Turns, then the turns between two rows, first turn first; the first pair answered
z837 (before -> after):
-25, 8, -5, -5, 17, 0, -4, -6, 17, 24, -16, -9, -4, -18, -2, -24, -8, -13, 11, -15, -2, -17, 11, -18, 28, -5, 8, 12 -> 1, 4, -10, -27, 22, -6, -16, -4, 7, 18, -8, -6, -16, -18, -5, -7, -16, -18, 8, -1, -6, -20, 4, -26, 9, -18, 2, 4
-16, -12, 20, -11, -22, 17, 1, 0, 3, 4, 21, -19, 4, 3, 5, 12, -17, -12, 5, 23, -11, -8, -2, -25, 20, 3, 3, -22 -> -26, -23, 17, 3, -14, 21, 13, 2, 14, 10, 11, -26, -2, -7, -5, 5, -11, -4, 12, 14, -15, 0, 11, -17, 18, 10, -1, -10
-18, -6, 6, 29, -15, 9, -14, 2, 1, 30, -24, 3, -14, -3, 3, -19, 6, -10, -18, -15, -12, 0, -1, 8, 15, -4, 23, 17 -> 10, -18, -7, -1, 6, 2, -25, 7, 0, 27, -18, 3, -38, -9, -9, 8, -4, -15, -18, -2, -17, 1, -1, 0, -12, -23, 9, 9
-5, 5, 23, 3, 1, -1, -24, -2, 1, -18, 19, 11, -31, -13, -5, 34, -25, -16, -11, -6, -2, 14, 8, -12, -25, 2, -19, -10 -> -27, 19, 42, 22, -23, 5, -20, -7, -6, -16, 17, 16, -2, 0, 10, 11, -18, -13, -14, -16, 10, 4, 0, -4, 7, 21, -1, -4
z344 (before -> after):
18, -8, 4, -11, 7, 4, -3, 4, -11, -3, -3, -1, -6, -3, -11, 10, -6, -6, 4, 2, -12, 0, -1, -14, -15, 0, 3, -7 -> 15, -9, 12, -7, 4, 5, -6, 2, -17, -2, -2, 1, -2, -1, -11, 7, -7, -8, 3, 6, -9, -5, 3, -16, -14, 0, 7, -7
4, 4, 1, -4, 16, 3, -15, 3, -6, -1, 5, 11, -18, -3, -8, 5, -12, -6, -4, 28, -2, -18, 18, -8, -12, -12, -2, 3 -> 4, 10, 8, -3, 3, 1, -17, 1, -13, -3, 12, 17, -2, 7, 3, 8, -10, -9, -9, 28, 9, -20, 9, -10, -8, -14, 4, -5
3, -2, 8, -27, 4, -27, 9, -17, 26, -2, -9, -6, -5, -6, 27, -6, 0, 16, 18, -9, 1, 16, -17, -3, 8, -3, 8, 2 -> 0, -6, 8, -23, 18, -20, 8, -9, 29, 3, -14, -13, -16, -13, 18, -12, -5, 15, 25, -5, -6, 10, -2, -2, 1, -5, 6, 9
11, 10, -7, -12, -13, -9, -12, 3, -3, -14, -2, 8, 17, 8, -3, 2, 13, 1, -10, 0, 5, -16, -8, 2, 3, -26, 1, -11 -> 16, 8, -19, -19, -8, -12, -8, 3, 8, -13, -5, 3, 8, 3, -8, 3, 15, 4, -10, -4, -1, -4, -10, 3, -1, -21, -6, -9
z132 (before -> after):
-32, -17, 17, 7, -22, -9, 27, -25, -4, -5, 6, 4, 8, 19, -5, 24, 1, 11, -9, -10, 21, 16, 5, 22, -21, -21, 10, -15 -> -36, 2, 22, 16, 14, 16, 3, 4, -5, 12, -12, -3, -16, -6, 0, -27, -14, 16, 7, 13, -9, -14, 35, 21, 7, 2, 26, 14
23, 1, -12, 0, 18, -5, -37, 8, -11, 14, -6, 44, -10, 8, 10, 8, -19, 1, -3, 4, -17, -19, 28, -30, 6, 15, 43, 17 -> 34, 2, -25, -13, -6, -24, -24, -12, -10, -1, 3, 49, 14, 22, 21, 24, -8, 2, -15, -14, -2, -3, -10, -28, 9, 11, 34, 2
-17, -18, 22, 35, 10, 16, 0, 23, -10, -3, -16, -8, 7, 0, -25, 22, 16, 10, 20, 25, 12, -17, 31, 11, -33, -24, 28, 28 -> 14, 20, -9, 16, 2, 9, -13, 14, 1, -4, -19, -7, 24, -5, 13, -27, 27, 22, 18, 4, -14, -24, -15, 15, 47, 21, 28, 42
z494 (before -> after):
6, 3, -23, -7, -15, -13, 27, -21, 18, 9, -13, 4, 18, -5, 3, -5, 12, 10, 5, -24, 3, 30, -18, 13, 28, 21, 0, 6 -> 28, -3, -4, -32, 3, -14, -8, -3, -18, 4, 11, 18, -6, -2, -4, 36, -16, -9, -4, 19, 11, 4, -3, -10, -22, -21, 5, -15
3, 4, 11, -6, 17, 8, -13, 10, -13, 9, -4, 3, -16, -2, 4, -3, -14, 2, -4, 10, -18, -10, -6, 4, 0, -22, 2, -1 -> -13, 4, 0, 8, -3, 5, 10, -5, 4, 9, -13, -2, 6, 4, 8, -9, 3, 11, -2, -20, -12, 14, -17, 17, 17, -5, -3, 4
-1, -7, 0, -18, -8, -21, 3, -4, -3, 5, 13, -7, 7, -7, -25, -3, -18, -11, -3, -14, 14, 7, 9, 18, -12, -21, 11, -13 -> 2, 1, -4, -18, 9, -10, -6, 5, 1, 12, 3, -11, -3, -22, -22, -25, -19, -9, 6, -7, -1, -5, 19, 19, 6, -9, 15, -1
Then:
(2 to 3 turns a pair)
-17, -29, -18, -2, -36, 4, -8, -12, 7, 36, 1, -7, 14, -3, 14, 9, 8, 22, 12, 11, -13, 9, -11, 17, 5, 5, -2, 28 -> 6, -32, -23, -25, -26, 1, -23, -7, 0, 33, 12, -4, -1, -7, 13, 23, -1, 17, 4, 27, -16, 3, -17, 7, -10, -8, -7, 18  z344 z837
0, 4, 5, 2, 3, 5, 15, -14, 19, 2, 12, -6, 18, 7, 5, 0, -2, -3, -8, -16, -8, 11, -23, 4, 28, 24, -23, -32 -> 11, 2, 3, -10, 7, 0, 6, -11, 14, -1, 18, -6, 10, 8, 3, 11, -6, -8, -8, -7, -8, 9, -28, -3, 20, 14, -25, -37  z837 z837
-11, -16, -13, 9, -18, -11, 40, -24, 29, -8, -8, -4, 10, -2, -13, 9, 18, 7, 4, -30, 8, 35, -2, 5, 6, 10, -11, -2 -> 42, -4, -24, -38, 5, -20, 1, -9, 7, -15, 15, 6, -17, -8, 0, 19, -1, -4, -6, 1, -8, 8, -16, -15, -5, -8, -17, -16  z837 z494 z132
-12, -15, -13, 3, 17, -6, -2, -22, 24, 7, -10, -21, -15, 3, -28, 19, 15, -8, -1, -11, 1, 5, -25, 28, -8, 18, -25, -6 -> -24, -14, 9, 16, 26, 6, -12, -7, 6, 14, -8, -18, -21, 4, -31, 22, 0, -13, 1, 9, 5, -15, 3, 26, -24, 1, -8, -8  z132 z494 z344
-25, -15, -1, 12, 5, -3, 12, 7, 4, 6, -22, -10, 7, 11, -29, 26, -5, 14, 15, -15, 17, 29, 31, 21, -42, -5, -11, -1 -> -12, 5, -6, 2, -27, -10, 11, -13, -2, -6, -10, 1, 41, 29, 0, 20, 6, 12, 2, -30, 30, 28, -16, 24, -5, 4, -7, -12  z837 z494 z494
-16, 11, 58, 29, 1, 16, 8, -8, 2, 20, 9, 5, -37, 14, -32, 8, 7, 2, 1, -3, -1, -5, 36, 2, -39, 0, 18, -5 -> 2, 31, 26, 15, -33, -5, 27, -39, 15, 10, 12, 9, -5, 27, 0, -5, 32, 10, -8, -45, 1, 18, -23, 10, 13, 28, 8, -10  z837 z494 z132
25, 3, -18, -10, 10, -20, 6, 13, 7, -19, 9, -5, 1, 9, 12, -13, 32, 34, -1, -22, -10, 11, -25, 27, 28, 20, -41, 8 -> 21, -10, 12, -10, 34, -6, -22, 40, -20, -11, 16, -1, -28, 4, -7, 10, 5, 19, -2, 24, -5, -19, 19, 10, -30, -19, -30, 1  z494 z132
46, 12, -38, -42, -7, -18, 2, -4, 12, -9, 17, -1, -8, -4, 12, -12, 12, 25, -4, -40, -35, 9, -48, -13, 34, 8, -13, -22 -> 36, -4, -6, -45, -22, -20, -5, -2, -15, -18, 39, 14, -4, 17, 3, 37, -1, 4, -15, -13, -7, -1, -37, -27, -18, -37, -7, -48  z837 z494
-7, 5, 12, 5, -27, 8, -16, -6, -15, -7, 6, 19, 21, 20, 31, -1, -1, -3, -12, -3, 9, -13, -14, 1, 18, 1, 17, -2 -> -9, -3, 18, 5, -24, 9, -19, -4, -23, -12, 10, 19, 15, 21, 23, 16, -3, -7, -14, 2, 16, -15, -6, -4, -2, -15, 15, -10  z494 z132
19, 28, -6, 15, 9, 8, -9, 9, 8, 21, -32, -11, -3, -23, 15, -54, 6, 18, 13, -2, -36, -8, -5, 0, 47, 37, 13, 31 -> 41, 21, 15, -11, 27, 9, -44, 28, -26, 13, -8, 1, -25, -18, 7, -17, -22, 0, 2, 40, -29, -36, 7, -24, -1, -4, 18, 11  z494 z494
8, -11, -13, -9, -17, -3, -9, 1, -4, -13, 1, 16, -6, 2, -5, 25, -18, -1, -3, 15, 10, -6, -6, 0, -16, -21, -10, -23 -> 20, 4, -25, -16, -14, -5, -15, 0, 1, -10, -1, 13, -4, -3, 14, 1, -14, 5, 0, 10, -5, -16, -24, 1, 22, 0, -8, -13  z132 z132
-29, -20, 10, 48, 16, 14, 23, 8, 14, 25, -19, 8, 2, -2, -10, -18, 28, 18, 5, -3, -3, 9, 24, 8, -7, -10, 2, 19 -> -20, -16, 13, 40, 29, 18, 10, 20, 6, 25, -14, 7, -13, -8, -10, -23, 18, 16, 6, 14, -8, -6, 34, 1, -11, -16, 6, 21  z494 z494
-26, -9, 31, 26, -12, 14, 21, -33, -1, -10, -4, 7, 12, 14, 17, 15, -1, 7, 0, 25, -3, -17, 15, -8, -5, -6, 20, -18 -> -11, -14, 18, 13, 21, 17, 7, -19, 8, -3, -12, 1, -19, -7, 3, 5, -10, 8, 7, 40, -29, -22, 35, -13, -17, -6, 16, -8  z494 z837
9, -8, -8, -18, -4, -25, 15, -19, 10, -19, 16, -4, 13, 7, -11, 44, 1, -10, -10, -15, 26, 39, -23, 2, -29, -21, -15, -5 -> 29, 31, -25, -21, 22, -12, -8, -5, 19, -4, 4, -9, 4, -16, 17, -27, -2, 0, -1, -12, -13, 9, -29, 5, 42, 25, -4, 26  z132 z132
10, -5, -9, -23, 26, 6, -29, 2, 17, 8, -6, -19, -16, -26, -1, 6, 5, 21, -6, 24, 4, 15, -11, -7, -40, -3, -2, 31 -> -4, 19, 8, -9, -12, 8, -30, -8, -1, 5, 3, -9, 34, -2, 33, -9, 12, 17, -16, 14, 25, 0, -38, -1, 2, 10, 17, 26  z837 z494
-42, -23, 6, 16, -3, 17, 15, 2, -10, 9, 2, 6, 12, 2, -21, 8, 16, -2, 6, 0, -10, -10, 5, 7, 2, -1, -11, 9 -> -30, -21, -16, 3, -5, 8, 23, -9, 3, 2, 0, 4, 11, -1, -15, 6, 24, 1, 5, -15, -15, 1, -16, 10, 13, 5, -20, 9  z132 z132 z344
8, -5, -3, 7, 22, -6, -27, 14, -3, 7, 5, -1, -16, -10, 9, -10, -16, -23, -25, 50, -30, -31, 11, -14, -25, -7, 18, -9 -> -16, 8, -10, 29, -14, -10, 0, -9, 16, 6, -11, -1, 28, 2, 30, -39, 10, -10, -23, 4, -24, -11, -18, 5, 32, 26, 22, 1  z344 z494
